In the rows, 128 means zero.
Where one turn sends some rows of the set: a few examples, then the rows asked
z_984: [150 127 131 130 145  76 131 122 140 130  74 136 121 136 125 134 144 136
 163]
z_569: [124  97 139 121  60 118 144 142 115 142 144 131 132 132 155 154 144 112
 129]
z_668: [107 146 131 160  78 140 151 136 107 122 138 138 134 149 150 138 121 147
 126]
z_732: [170 130 146 148 132 142 138 137 134  95  78  99 118 130 129 112 130 135
 130]
z_809: [152 140 130 129 149  72  99 115 135 124 100 111 123 124 115 118 127 145
 139]
z_797: [117 154 129 113 124 151 138 118 161 131 132 122 110 131 122 123 112  87
 128]
z_199: [114 139 110 162  85 143 144 139 111 124 149 131 139 132 165 128 126 143
 139]
z_719: [178 135 146 151 136 137 133 134 138 104  93  99 118 125 130 106 126 139
 130]
z_172: [125 113 135  69 118 100 141 119 131 125 121 159 164 145 116 139 127 140
 105]
z_168: [132 108 140 124  65 113 129 136 115 148 166 123 134 126 150 143 132 119
 122]
z_211: [107 127 107 168  82 127 141 141 121 111 152 124 128 124 158 131 144 142
 122]
z_964: [113 102 136 113  57 136 134 142 102 129 134 117 140 134 155 151 133 111
 122]
z_742: [116 108 138 107 153  96 114 134  86 130  88 128 151 135 139 145 113 155
 109]
z_528: [109 134 121 118 119 137 146 126 170 115 122 122 100 126 122 131 139  82
 120]
z_133: [121 112 137 115  63 131 118 136 102 135 156 109 141 127 151 140 120 119
 115]
z_135: [105 147 132 112 116 146 142 121 159 116 117 120 104 136 115 131 121  86
 115]
z_334: [172 123 145 153 132 134 147 139 142  98  79 107 114 129 131 117 141 133
 134]
z_759: [180 127 145 156 136 128 141 136 145 105  93 107 113 124 131 110 138 136
 136]
z_114: [120 141 117 119 126 141 143 122 171 130 137 123 105 120 129 123 130  84
 133]
z_691: [135 111 128 113 163  92 113 132  94 151 111 134 154 123 150 134 111 156
 128]
z_584: [120  98 115  73 120  93 129 123 138 109 131 142 160 126 120 133 146 136
  94]
z_419: [131 123 115 117 140 107 125 126 123 108  48 118 134 134 134 132 139 127
 162]
z_171: [133 136 114 115 145 105  93 119 117 103  74  92 136 123 126 116 121 137
 139]
z_501: [131  88 115 120 161  81 124 139 108 142 106 137 146 115 156 141 139 149
 131]
z_361: [132 113 116  65 125 119 142 121 128 133 123 158 176 136 135 129 123 134
 130]
z_310: [113  86 124 114 151  85 125 141  99 121  83 131 143 126 146 151 141 147
 111]
z_266: [101 134 129 167  76 123 148 138 116 108 141 131 123 141 144 141 139 147
 110]
z_142: [126  97  96  69 128 111 130 126 135 118 133 142 172 118 140 123 141 130
 119]

z_135 goes to z_528
z_142 goes to z_361
z_691 goes to z_742
Now these:
z_668 goes to z_266
z_171 goes to z_419
z_334 goes to z_759
z_964 goes to z_569

Where one turn sends some rows of the set: a few examples, then the rows asked
z_416: [170 104 130 117 125 129 120 109 145 147  68  99 144 136 142  91 173 129
 145]
z_453: [156 111 133 114 134 133 116 104 162 126  69  88 152 134 136 107 173 134
 131]
z_203: [160 145 142 140 100 119 128 159  96  96 118 138 114  99 137  85 162 115
 153]
z_593: [156 125 131 120 118 122 130  89 136 124  69 102 156 122 138  97 172 119
 133]
z_781: [119 172 117 123 157 164 113 165 130 127 128 104 110 104 161 125 136 154
 118]
z_324: [158 110 149 116 118 128 124  95 153 142  73 105 150 127 140 109 171 135
 136]
z_526: [138 119 138 114 103 190 110 134 108 111 114  65  88 120 163 122 188 117
 139]
z_103: [122 159 112 115 157 163 117 135 139 137 126  91 123 123 155 138 135 154
 106]
z_841: [125 117 131 108 106 185 120 151 111  96 122  65  89 129 153 129 179 118
 147]
z_878: [138 109 123 107 103 183 120 142 104 121 107  66  89 135 160 111 184 114
 155]
z_50: [116 165 123 117 155 141 129 151 145 139 115 123 132 110 150 127 126 162
 125]
z_451: [124 165 120 120 156 138 125 146 144 138 120 121 136 120 146 126 124 161
 115]
z_806: [133 120 138 103 114 185 124 114 119 102 110  68  93 133 162 114 190 108
 156]
z_769: [163 132 150 136 115 115 120 180 122 100 120 144 116 109 130  92 155 133
 155]
z_263: [124 151 116 118 161 160 120 131 143 144 129  98 123 114 158 143 136 156
 110]
z_427: [151 143 158 133  99 127 123 179 112 107 108 144 109 103 141  85 161 131
 160]
z_123: [132 124 124 112  98 176 129 118  94 100 116  68  99 120 156 122 183 104
 140]
z_844: [118 174 116 121 150 159 118 166 127 124 133 108 112 114 155 125 130 155
 116]
z_760: [166 121 148 118 133 124 122  96 155 123  77 114 146 129 141  87 176 124
 149]
z_506: [165 124 142 131 103 124 126 179 105 120 115 138 104 116 140  81 160 126
 169]
z_645: [156 139 157 129 111 133 127 164 111  93 129 141  96 111 144  85 168 117
 171]

z_526 goes to z_324
z_50 goes to z_781
Now these:
z_203 goes to z_123
z_103 goes to z_451
z_806 goes to z_760
z_878 goes to z_416
z_841 goes to z_453

